In the rows, zero is written as 128.
Y: 3 groups of rows, each row roughly a mix of its group's hidden directions:
Y (128 x 13):
[[140 123  72 190  97 124 115 156 151 118 140 123  70]
 [142 140 136  83  86 171 123 181 105 158 181 115 136]
 [ 93 124 119 164 142 128  66  87  96 171 121 145  85]
 [114 111 103  69 121 179 140 131 146 194 124  92 130]
 [160 125 146  86 119 194 135 153 142 126  66 101 109]
 [143 141 111  80 113 193 135 147 126 186 115  88 146]
 [145 106 144  49 153 135 133  80 114 123  79 126 109]
 [113 149 104  85 145 137 103  71 141 103 190 152  99]
 [132 154  75 125 142 208 104 126 137 120 125  79 127]
 [112 154 130 139 115  93 124 162 134  95 167 209 104]
 [151 140 116  81 143 137 164 129 205 131 125 176 108]
 [106 150 103  87  51  84 135 165 144 133 144 121 114]
 [117 142  51 171 125  95 124 141 130  71 137 103 126]
 [135 117 161 152 119 143 121 120  95 217 170 141 142]
 [150 135  62 139  95  97 163 170 116  79 155 133 131]
 [146 132 142  90 128 160 166 175 195 152 144 101 151]
 [125 128  89 133 121 199 103 124 129 176 115  84  88]
 [141 158  93 172 104 148 127 164 154 112 185  88 160]
 [152 113 157 221 119 159 131 115  97 153 132 115 139]
 [127  99 207  98 145  99 164 120 133 116  81 144 114]
 [105 132 106 113 111 147  74 134  57 165 102 110  97]
 [131 131 132 186 158 127  79  95  70  85 122 120 113]
 [ 97 104 124 203 109 135 100 157 145 141  71 145 117]
 [207 114 166 129 128 117 158 124 113  77 126 163 142]
 [130  93 148 182  94 105 142 189 106 119 147 172 108]
 [ 95 126 107  78 114 153 128 141 147 178 184 158  90]
 [152 145 116 169 130 115 139 144 147  99 185  69 175]
 [139 171  75  99 114 138 134 122 169  72 148  81 126]
 [ 93 169  74 158  95 127 103 114 135 158 187 130 112]
 [126  93 164 142 185 128 150 142 120 128  77 181 164]
 [161 108 139 131 138 184 157 181 179 159 139 112 158]
 [146  90 151  69 160 154 156 138 169 112  81 120 154]
 [138 162 134 124 112  94 155 169 146  54 148  89 150]
 [136 175  54 134 117 175  94 105 144 115 148 101 138]
 [160 167 119  64 121 171 164 155 157 146 157 129 151]
 [101 112  87  89 167 182 148 139 189 138 118 148 126]
 [137 121 168  79  93 127 166 173 120 120 114 182  92]
 [129 106 142 117 119 117  88 110 109  67 105 168  63]
 [155 153  92 106 162 139 148 121 177  62  89 125 140]
 [177 109 141 173 135  95 155 164 102 110 150 109 185]
 [164 143 132 170 117  85 168 160 102  65 138 104 134]
 [152 127 129 111 158 146 166 162 157 102  97  65 176]
 [135 179 106  64 165 131 144  91 143 101  88 110 146]
 [154 133 128 161 150 109 153 116 202  68 114 154 128]
 [110 102 111  85 133 137 111 103  74 154  97  61 140]
 [127 141 129  58 175 168 142 134 149 139 117  98 180]
 [129 148  81 142  92 100 155 115 174  81 177 133 101]
 [157 134 156 168 136 137 169 201 137 123 155 114 171]
 [111 164  66 158 108 145  76  92 142 140 147 165 109]
 [130 157 101 153 105 157 149 157 179  85 148  83 168]
 [123  95 125  90  99 104 164 169 143  86 124 187 157]
 [118 147  76 126 169 105 123 111 126  45 115 106 123]
 [119 130 102 106 168 147 115  45 145 130 119 167  94]
 [113 147  87 126 153 157  80  78 158 165 133  79 120]
 [128 154  64 176 113 110 125 111 181  89 160 128 136]
 [137 105  78 139 109 120  82 142 110  80 192 149 113]
 [154 160 138 146  95 126 146 169  96 170 174 134 184]
 [ 93 122 130 194  99  81  88 126 105 100 148 139  93]
 [147 122 126 188  95 108 124 180  95 121 172  85 137]
 [ 93 129 136  96 169 162 103  80 150 189 103 138 147]
 [116 125 112 196 112 112  86  87 141 156 174 163 121]
 [157 107 179 103 168 148 170 133 117 175 122 157 170]
 [ 86 127  82 132 109 158  65 125 176 136 163 114 107]
 [151 176  96 129 105  88 105 115 133  54 122 122  95]
 [127  83 184 194 134  93 114  96  96 149 125 132 125]
 [171 108 116 121 140 177 157 158 102 170  69 108 148]
 [ 95 153  90 146 128 122  83  65 148 141 151 175 105]
 [190 118 163 144 115 120 181 173 106  92 127 103 108]
 [143  86 199 159 159 123 129 129  70 154 119 127 117]
 [130  85 158  95 143 174 139 152 129 198  99 111 150]
 [100 128  80 188 114 131  80 106 109 161 164 127  96]
 [138 151 115 126 109  80 176 162 140  59 136 128 165]
 [ 90  76 146 128 146 118  82 155 100 165 142 183 110]
 [173 151 158  79 146 121 186 136 132  92 107  88 149]
 [132 105 147 138  98  69 130 153  87  77 119 173  99]
 [166 128 131  76 118 150 185 160 175 111 100 134 160]
 [134 117 136  72 137 177 157 147 120 191 115 108 169]
 [ 91 108 116 127 111 158 111 160 180 187 137 178 120]
 [144 128 110 177 112 109 120  89  88 103 136 149  54]
 [142 130 200 102 170 135 171 125 107 145  82 141 151]
 [109 142  83  63 130 191 128 149 123 156 137  95 140]
 [123 145  62 134  91 108 136 151 187  90 159 108 138]
 [168 146  89 135  87 137 170 172 171  82 141 113 126]
 [ 93 129  92 182 120 129  69 127  94  94  98 104 106]
 [146 161  84 189 134 109 123  83 108  86 110  93 122]
 [135 173  89 155  75 120 125 152 175  77 139 103 121]
 [107  92 112 113 172  87 118  83 111  81  78 106 124]
 [169 157 136  69 121 146 176 162 134 135 114 116 183]
 [156  98 185 102 139 136 182 166 127 145 104  90 157]
 [165 121 142 102 171 192 165 118 151 161 112 111 166]
 [103 117 119  61  93 122 133 118 163 137 100 175  80]
 [ 88 157 102 164  74 128 104 165 140 138 173 169 117]
 [ 78  91 107 186 135 111  85 103 116 101 104  99 107]
 [162 130 147 100 139 130 154 154 111  86  42 134 134]
 [170 127 161 155 132  65 156  92 158  76 123 127 135]
 [131 107 196 110 176 139 155 114 137 170 106 110 172]
 [105 138  93 132  94 133 100 115 127 186 169 194 127]
 [131 117 122 199  87 107  91 151  88 108 118 122  83]
 [137 109 142  90 154 168 159 117 173 182 162 110 167]
 [121 153 103  95 106 183 102 147 113 187 159 141  89]
 [ 86 108 109 153 102 156  76 131  88 179 114  98 103]
 [136 120 152 113  78  80 148 182 127  76 153 159 128]
 [174 112 141 190 141 127 120 139  70 119 132  95  82]
 [ 94 124  82 186  78 133  85 108 145 144 158 144 114]
 [113 124 120 156 171 108  82  96  78  73 120 148  99]
 [141 122 178 109 184 137 149 131 140 129 112  77 189]
 [115 114 183 100 170 121 118  77  97 169  89 127 108]
 [198  95 153 151  88 146 165 132 108 134 155 133  87]
 [159 106 121 135 104 156 151 195 154 127 136  70 163]
 [101  92 126 181  80 123  87 127 102 148 156 166  94]
 [137 162  90 149  73 105 152 165 151 126 181 145 162]
 [108 147  66  85 123 180 140 156 148 161 131  86 133]
 [ 94 137 104  88 130 168  97  83 174 181 112 138 120]
 [147 158 105 158  87 113 163 182 137 112 171  90 158]
 [165 111 151 108 135 151 192 159 175 124 112 118 176]
 [100 121 134 141 132  57 111 108 101  77 167 160 100]
 [131 162 120 106 102 128 175 153 176  95 144 122 194]
 [110 114 172 144 105  87 126 160  95 168 138 195 118]
 [130  84 150  67 131 135 163 113 149 130  73 175 131]
 [130 142 112 171 142  96 116 105 165  50 141 152  97]
 [132 152  54 108 134 157 120 109 182 104 131 105 167]
 [159 139 128 181 159 103 116 103  82  67 112 100 114]
 [136  91 183 108 148 148 128  79  92 168  86 138 106]
 [115 100 148 154 144 113 101  77  61 134  93 163 104]
 [105 106 180  84 152 117 109  75  92 164 101 138 109]
 [142 125  97 191 123 107 126 196 114  89 163 134 135]
 [130 136 121 159  94 117  70 101  71 143 121  89  86]
 [ 83 171  89 156  84  87 125 138 153  99 161 149 147]]

one row of each group, then the others: which group is each in?
[123 119 144 195 146 119  87  91 119 116 162 161  77]
Z
[133 126 108 166  65 133 101 204 119 117 137 103 122]
H
[140 116 142  47 141 143 151  89 142 130  71 138 110]
D

[ 94  96 161 208 128 111 106 148  96 139 112 161 133]
Z
[136 160  47 163 103 142 104 100 148  98 142  99 121]
D
[108 108 147 157 134 137  96  62  85 164  94 152  96]
D
[121 143 126 107 107 126 130 206 134  89 141  71 161]
H
[119 100 169  73 147 140 152 128 101 187  92 162 131]
H
[ 97  89 162  87 158 151 119 118 137 176 104 179 157]
D
[144  85 158 138 109 173 145 187 159 177 139 152 115]
D
[108 159  79  63 108 136  92 101 157 118 160  98 129]
D
[107 156  92 122 122 171 146 192 178 110 145 158 150]
Z
[118 104 159 111 172 141  98  71 107 181  94 117 103]
D
[112 132 138 145 171  84 111  73  81  93 104 148  96]
H
